(in the rows, 128 means zero)
Each named move below is a turn or a mirror, shown by a few rows before and after it. Which moves, in which order, take the first row of each later pair to the second? The first pair is answered.
J394 (before -> after):
[171 134 121 140 143 138 165 138 142 116 104 146 135 103 136 141 121 155
 123 124 120 151 124 145 109  77 135 156]  ->  [150 131 117 147 169 146 163 126 121 111 109 153 143 101 160 144 128 150
 109 126 108 131 126 125 108  87 130 153]
[115 145 117 103 160 153 126 116 105  99 120 158 102 135 169 108 116 128
 114 123 114 106 112 132 131 136 153 150]  ->  [145 152 123  95 123 141 127 137 135 100 111 151  86 140 130 102 110 138
 133 120 135 139 103 164 136 122 159 154]
[ 99 128 100 147 188 150 122 103  96 107 132 147 107 144 160 108 131  95
 113 129 121  75 135 104 126 113 124 149]  ->  [161 139 110 131 112 124 129 143 158 115 115 129  77 147  79 102 114 121
 148 122 165 147 120 167 139  86 139 155]
[137  72 143 131 122 112 162 135 126 164 176  81 172 156 165 145 127 142
 125 174  81 136 139 171 137 175  98 122]  ->  [148  76 144 128 108 107 163 140 136 166 173  79 165 157 148 141 124 145
 132 173  87 150 136 184 141 169 102 123]
J171 (before -> after):
[154 113 138 140  98 122 123 132 135 119 134 101 136 130 133 139 102 130
 108 148 110 139 141 154 128 153 115 122]  ->  [108 145 110 137 165 136 131 121 118 102 131 136 115 151 137  96 145 109
 128 128 136 105 130 112 119 118 128 138]
[147 134 143 134 117 126 127 145 165 106 120 144 130 132 168 136 176 131
  91 123 108 109 109 115 141 109 161 121]  ->  [154 131 148 134 109 123 130 147 167 110 119 143 132 128 164 141 175 135
  92 121 111 115 111 118 142 111 157 118]
[121 151 132 120 146 111 143 128 118 141 114 179 143 117 134 101 163 154
 150  97 159 122 118  98 110  96 133 150]  ->  [165 108 162 132  80 100 124 134 128 142 123 130 161 107 142 151  96 161
 119 135 101 140 133 151 116 134 115 138]
J395 (before -> after):
[ 97 112 137 140 146 136 134 116  85 133 135 126 149 124 171 128 124 125
  85 131  99  95 135  97 132 148 117 120]  ->  [123 124 143 120 122 126 154 129 106 172 120 141 160 103 140 130 152 163
 102 103 156 141 133  98 147 146 123 107]
[136 132 131 120 139 120  96 139 129 106 163 110 174 165  92 125  92 155
 102 159  92 149 109 165 123 138 130  93]  ->  [101 157 110 116 194 131 111 130 114 108 158 144 169 174  98  96 139 149
 115 134 128 131 101 120 118 116 141  93]
[138 122 105  91 152 135 193 106  79 139  98 129 102 144 154  89 125 109
 150 151 179 109 106 124 112 137 148  86]  ->  [174 103 124  94 101 125 184 116  96 145  98 101 107 135 143 116  87 121
 138 168 158 136 114 163 117 156 141  77]
[131 129 141 118 114 138 102 116  89 141 111 161 166 104 147 175 134 169
  87 127 145 123 158 133 149 144 112 118]  ->  [114 127 134 125 133 141  96 110  79 126 119 162 162 115 163 172 130 151
  83 134 129 102 160 124 140 141 112 125]
J87 (before -> after):
[ 93 168  99 134 180 142 134 139 125 104 128 152  97 133 120  88 150 107
 138 114 149 104 119  96 120  98 145 142]  ->  [129 167 107 129 132 129 130 157 155  97 121 131  76 138  82  88 126 111
 155 123 150 134 114 144 124  88 150 147]
[115 148 126 115 146 124 137 132 146 119 130 146  95 136 109  93 144 114
 142 120 126 123 109 121 109  95 138 137]  ->  [139 141 136 115 112 115 131 142 160 116 130 126  94 134  96 103 122 119
 143 132 115 139 108 151 109 100 139 136]
[102 187 153 122 122 120 168 175 136 120 106 152 104 121 116 126 141 112
 138 124 147 161 116 144 131 113 123 168]  ->  [122 172 163 128  93 114 163 178 145 122 110 134 110 116 115 142 116 116
 127 137 127 169 121 168 131 127 115 163]

Between the rows of a pair lie two moves.
[128 121 118 149 112 124  94 126 120  92 132 120 102 137 130 125  91 105
 128 139  90 108 140 151 109 109 120 156]  ->  [150 137 122 129  92 114 116 140 147 128 119 138 107 121  89 118 122 137
 155 106 155 153 129 154 122  94 130 149]
J395 then J87
[131 118 106 115 160 127 140 131 111 107 156 136 165  87 201  86  99 133
 135 167 156 110 140 102 127 164 122 103]  ->  [136 123  98 123 149 121 126 141 122  70 156 120 130 116 181  68  73 109
 144 184 136 103 130 132 119 141 132 127]
J394 then J395
[ 33 134 112 133 171 122 111 129  87 104 132 159 153 187 159  82 155  87
 131 150 127  67 131 104 104 118 167 150]  ->  [ 97 140 123 124  86  98 101 168 148  89 118 127 111 204  79  75 115  96
 163 160 141 127 118 182 112  89 183 167]
J87 then J87
[129 137 125 125 146 136 129 139 128 136 117 133 129 117 116 115 139 133
 140 116 144 126 119 124 128 106 128 120]  ->  [138 123 132 134 129 131 116 140 129 118 122 110 123 123 120 126 108 122
 132 135 111 120 120 146 126 113 124 124]
J87 then J171
[104 133 123 111 139 105 125 117 107 127 142 147 142 125 149 144 142 131
 113 132 101 123 127 124 125 146 108 144]  ->  [104 139 118 113 136 102 121 123 116 106 142 141 121 141 131 130 129 117
 125 142  94 119 122 142 119 130 115 159]
J394 then J395
[141 107 145 119  84 130 130 135 154 145 129 108 144 116 115 149 113 133
 118 150 130 154 133 151 121 149 130 122]  ->  [ 90 137 115 123 150 145 128 127 139 109 131 139 108 147 122 103 142  96
 135 141 136 110 123 118 104 109 141 147]
J395 then J87
[134  73 157 152 120 105 111 126 130 142  98 127 162 103 154 148  93 163
  91  88  65 135 152 150 118 143  52 151]  ->  [130  87 158 137 130 106 131 126 130 171  91 154 175  89 144 141 133 184
 102  60 112 150 150 124 122 142  57 139]
J395 then J171
[109 150 113 145 136 143 137 121 145  82 125 109 144 148 132 124 104 110
 143 139 107 131 124 119 124 120 114 182]  ->  [121 144 119 144 121 138 134 129 152  86 125 101 145 145 127 132  95 113
 138 144 101 141 128 130 127 126 113 179]
J394 then J87
[119 140  80 143 173 126 145 142  93 132 142 176 150 135 134 110 197 124
 133 115 145 136 174 142 112 101 107 126]  ->  [170 131  93 136 105 110 135 167 128 125 136 144 133 142  91 119 156 134
 143 128 136 176 172 204 118  97 110 132]
J87 then J87
[152 117 112 103 119 108 134 152 146 124 138 128  82 156 125 115 111 118
 158 123 169 119  72 144  96 144 172 141]  ->  [147 117 109 103 130 110 133 149 146 118 140 133  81 160 128 111 116 113
 156 125 168 112  73 140  92 139 170 145]
J395 then J395
[109 125 135 127 145 132 141 110 107 163 131 145 160  97 158 145 162 131
 113 113 146 126 142 101 142 143 122 103]  ->  [119 147 125 114 136 128 149 126 132 158 121 151 137 108 119 124 176 137
 142  99 181 147 129 115 144 113 136 114]
J87 then J394
[110 130 138 140 179 145 133 127 126  86 132 151 122 138 141 121 136 125
 137 113 127 104 132 113 140 103 108 132]  ->  [157 125 151 133 122 128 133 146 160  95 124 131 115 131 103 130 112 142
 145 115 138 144 130 157 147  99 112 131]
J87 then J395
[162 126 115 143 100 132 103 141 167  80 139 103  72 184  79  99  77  96
 147 148 111 138 112 183 117  85 134 174]  ->  [194 122 130 127  67 122 118 152 185 125 129 111  96 153  60 117  92 140
 151 128 153 184 115 183 133  96 131 152]
J395 then J171
[174 120 151 108  51 113 126 156 170 166 124 130 161  86  91 140 137 180
 135 102 188 179 143 156 148 144 114 103]  ->  [131  92 155 130 100 130 120 119 114 168 143 131 203  69 173 168 138 165
  86 118 135 122 162 110 141 191  91  87]
J87 then J394
[114 147 133 142 149 133 123 122 125 110 139 107 120 126 158 146 112 103
 124 152  85 102 140 142 118 133 110 131]  ->  [140 166 132 127 121 121 128 143 157 113 125 107  97 133 106 129 117 117
 155 138 127 140 130 167 124 107 126 141]
J87 then J394
[186 109 152 126  97 116 133 126 111 124 118 127 128 138  87 188 104 143
 133 117 107 193 134 176 182  93 138 160]  ->  [139 119 139 117 165 133 154 101  72 161 120 173 165 115 132 183 167 154
 123  85 141 168 142  99 183 107 134 139]
J394 then J395
[128 139 102 113 122 132 109 127 166 109 118 113 103 131  73 130  97 116
 121 136  73 103 122 158  95 128 131 137]  ->  [ 94 159  86 104 171 142 126 118 149 125 110 150 111 127  84 112 146 117
 130 108 110  93 118 109  94 118 135 133]
J395 then J394
[153 107 121 127 107 105 111 141 141 122 126 107 148 126 147 159 109 119
 128 156  89 146 129 129 145 139 114 107]  ->  [157 116 119 114 112 105 128 143 146 151 119 128 161 112 141 156 143 137
 137 133 134 164 127 108 153 136 113  98]
J395 then J171
[117 118 146 120 160 129 134 113 102 147 147 155 119 122 140 121 137 110
 118 113 136 108 125 113 118 130 107 114]  ->  [155 106 159 116 104 118 128 127 126 153 143 132 118 116 117 136 109 124
 122 122 131 141 126 153 126 137 104 109]
J87 then J171
[170 107 147 113  84 129 116 136 145 152 123  87 142 122 108 155 108 158
 131 117 129 166 141 149 133 152 107 118]  ->  [117 113 134 116 154 147 126 107 101 160 131 117 167 115 160 150 149 149
 114 106 128 120 147  84 128 161 103 109]
J87 then J87
[162 126 135 131 110 124 114 128 151 106 132 116 123 134 137 152  95 121
 138 137  98 110 143 150 136 130 135 134]  ->  [133 131 124 136 151 134 119 115 130 107 136 131 132 135 163 145 117 113
 129 132  97  85 146 118 130 134 131 133]
J394 then J87
[176 113 117 100  84 146 116 157 156 114 129 125 106  92  94 144 126 157
 123 142 138 159 105 146 146 120 149 112]  ->  [126 124  95 122 143 164 103 140 123  67 142 130  86 124 124 120 125 110
 118 158  99  97 100 120 126 104 149 137]
J395 then J87
[118 157  78 102 108 111 136 158 138 132 153 149 110  99 127 108 114 143
 115  75 181 161 118 153 169 107 159 115]  ->  [ 98 126  83 132 125 119 111 137 111  98 171 121 115 109 175 126  70 110
  77 117  98 111 131 158 154 131 144 121]
J395 then J87
[111 150 116 137 188 137 139 142 124 151  88 177 159 115 124 114 200 157
 110  95 139 101 113  76 134 168 115  89]  ->  [115 166 110 132 186 136 139 148 138 140  81 182 137 127 103  95 203 152
 129  92 156 106 103  85 133 145 126 100]
J87 then J394
[133 111 132 140 111 135  94 130 133 101 131 105 123 148 122 142  87 137
 131 163 106 131 128 165 110 130 123 154]  ->  [141 110 137 135  99 131  97 134 139 109 129 106 126 141 114 145  89 145
 133 160 113 143 127 171 115 132 123 152]
J87 then J394
[ 99 129 162 113 118 128 127 126 164 104 140  76 123 132 134 173  98 161
 114 152 100  97 122 137 147 131 145 162]  ->  [110 136 161 109 104 120 129 135 178 111 132  77 118 132 113 170 104 172
 125 144 123 114 115 144 151 121 151 161]
J87 then J394
[121 161 124 117 147 102 107 106 123 144 104 157 136 144 126  88 145  67
 101 136 163 114  76 110 110 142 160 114]  ->  [129 148 128 127 131 102  93 106 126 124 111 134 126 158 131  94 112  54
  92 158 128 105  79 135 105 149 157 119]
J395 then J171
[168 113 142 127  72 131 121 145 141 137 127 112 130 109 114 142 114 143
 120 131 131 148 137 154 132 138 121 106]  ->  [151 134 131 117  98 136 138 145 135 153 121 140 129 107 106 126 154 154
 137 105 175 153 130 127 135 122 128 106]
J395 then J395
[110 119 161  85 102 103 161 141  97 155  99 122 194 148 141 183 128  84
  86 100 147 112  77 121  87 123 141  88]  ->  [ 93 131 150  87 127 110 163 138  93 144  96 133 181 161 140 166 140  71
  95  97 153  96  73 109  82 107 145  97]
J395 then J87
[104 134 133 129 163 137 135 127 116 133 119 144 124 130 141 112 159 122
 127 117 146 100 135 104 132 125 132 118]  ->  [130 116 151 128 129 127 133 129 124 158 119 130 146 106 141 142 144 147
 114 120 139 124 141 121 143 151 121 100]
J171 then J87
[133 110 119 117 102 128 113 129 122 124 138 127 169 100 129 157 131 150
 129 109 121 158 149 126 155 154 128 129]  ->  [142 121 114 112  87 122 110 142 142 106 132 123 142 120 100 137 123 139
 147 110 127 167 141 150 152 130 139 147]
J395 then J394
[122  97 133 133 143 136 119 101 101 143 120 122 182 106 192 148 123 141
 115 146 101 120 132 107 125 167  97 107]  ->  [160 119 134 106  98 122 136 130 147 168 101 132 163 100 125 132 143 170
 151 116 171 181 119 134 140 139 115 108]
J395 then J394
[111 164 111 138 148 146 134 143 148 138 117 135 121 151 116 117 142 112
 153 114 113 113 108 120 132 115 124 156]  ->  [112 155 114 147 143 148 125 140 146 129 121 122 119 153 123 125 122 103
 144 128  86 103 110 132 128 120 119 157]
J395 then J395
[135 113 140 139 114 153 143 116 154 153  80 126 128  67 181 175 122 137
 151 128 111 109 148 110 134 197 148 123]  ->  [135 122 141 134 118 153 149 115 156 161  75 136 130  66 176 169 136 142
 158 119 124 113 147 102 135 191 152 122]
J395 then J395
[112 150 112 114 159 148 136 139 127 103 129 131 110 141 128 105 154 119
 135 118 157 120 125 125 102  98 127 133]  ->  [155 130 132 113  98 133 125 151 149 111 126 102 114 132 108 129 115 133
 128 135 141 153 131 170 111 113 119 124]
J394 then J395
[120  89 104 112 139 109 113 126 133 100 125 115 111 144  99 128 130 103
 158 164 114 132 120 165 130 120 166 141]  ->  [133  88 108 105 125 105 114 131 140 109 123 114 114 138  93 132 131 112
 160 158 124 145 123 170 132 121 166 137]
J395 then J395
[124 139 109 123 113 196 121 157 147 142 107 141 107 133  99 114 151 110
 158 133 190 141 167 167 145  59 168 133]  ->  [151 106 134 122  76 188 116 152 148 175 110 124 148  98 115 159 128 135
 131 142 169 161 180 179 158 102 147 108]
J394 then J395
[105 130 114 128 153 144 132 121 104 132 125 119 124 141 161 100 129 114
 112 132 100  93 137 101 125 126 117 143]  ->  [128 149 112 115 127 134 137 142 136 129 113 122  98 151 109  80 134 123
 142 120 135 127 126 129 128  96 134 153]
J87 then J394
[120 118 125 143 133 140 124 121 112 105 143 108 137 123 158 149  99 105
 104 135  81 116 135 133 138 130 127 132]  ->  [103 153 103 134 163 142 135 125 120 100 134 136 114 139 135 109 137 102
 135 113 126 117 121 115 134  93 145 146]
J394 then J395
[155 113 139 135 116 131  98 134 148 101 120 110 113 130 122 140 101 107
 129 135 101 133 125 164 123 125 143 149]  ->  [120 139 120 124 169 140 122 125 133 125 114 156 123 124 135 118 163 117
 142 100 154 123 120 107 124 111 150 143]
J87 then J171
[165  99 142 128 104 129 120 154 131 105 152 101 106 108 138 132  87  95
 110 162 108 142 118 164 142 122 129 162]  ->  [126 133 122 109 170 139 149 144 117 141 143 156 121  96 142 105 168 114
 129 114 186 139 112  94 148 106 139 153]
J394 then J395
[175 151  99 113 149 130 132 113 122 140  94 146  74 114 110 115 101 114
 134  97 101 119 133 173 121  91 141 148]  ->  [159 157  97 112 172 138 135 106 111 142  96 158  80 116 123 111 116 111
 134  87 107 108 134 154 121  89 140 147]
J87 then J395
[ 86 138 109 153 118 112  79 115 133 113 125 146  72 140 112  92  92 136
 142 128 114  91  70 151  92  90 151 163]  ->  [ 83 125 114 166 115 113  74 106 121 109 131 137  85 140 136 107  79 131
 125 142  83  76  78 148  93 110 141 160]
J87 then J394
[127 140 138 157 162 139 112 129 143  90 177 106 177 149 164 149  85  86
  98 153  68 105 145 153 107 149  94 136]  ->  [149 130 149 153 135 132 113 134 153 103 175 100 186 137 158 165  79 101
  94 153  71 123 148 166 111 160  91 129]
J394 then J87
[106 115 110 125 166 137 134 137 116 148 127  98 183  76 165 145 117 138
  98 111 133 114 148  77 117 183 127 124]  ->  [101 121  96 136 168 140 112 143 121  89 132  76 138 117 152 123  83  97
 103 138  89  89 135 109  99 156 135 157]
J394 then J395
[104 109 127 117 121 131 127  85  94  97 152 121 156 132 120 117 121 142
 107 170  71 126 108  85 123 152 129 120]  ->  [136 121 135  95  88 119 148 102 124 135 136 136 162 113  81 117 140 177
 131 146 133 174 104  94 139 145 138 108]
J87 then J395
[161 101 154 129  96 130 124 124 131 161 138 113 164 115 141 164 116 150
 109 136 114 145 128 119 142 159 110 111]  ->  [102 145 113 129 168 149 126 121 119 113 135 145 113 156 131 100 156 105
 139 119 134 102 108  89 122 100 132 148]
J171 then J87
[123  95 157 124 118 129 116 134 127 119 121  94 135 106 153 158  94 144
 102 139  86 150 141 149 146 161 137 110]  ->  [135 109 160 108 112 123 132 142 140 147 110 113 142  96 132 155 122 171
 116 116 133 178 135 143 157 153 146 100]
J395 then J395
[131 148 127 147 166 170 109 137 139 112 146 124 107 151 166 131 136 144
 123 101 160  98 158 106 150 105 168  92]  ->  [158 145 136 144 128 158 105 152 163 108 141 108  92 155 135 135 113 147
 131 108 160 124 156 143 155  99 171  99]
J87 then J87
[123  88 148 145 137 128 121 123 113 132 134 120 160 112 159 164 125 132
 105 140  90 134 163 124  91 176 156 121]  ->  [139  90 154 135 117 123 130 129 123 153 129 126 166 103 142 170 132 150
 111 129 113 158 159 130  99 178 157 115]
J395 then J395
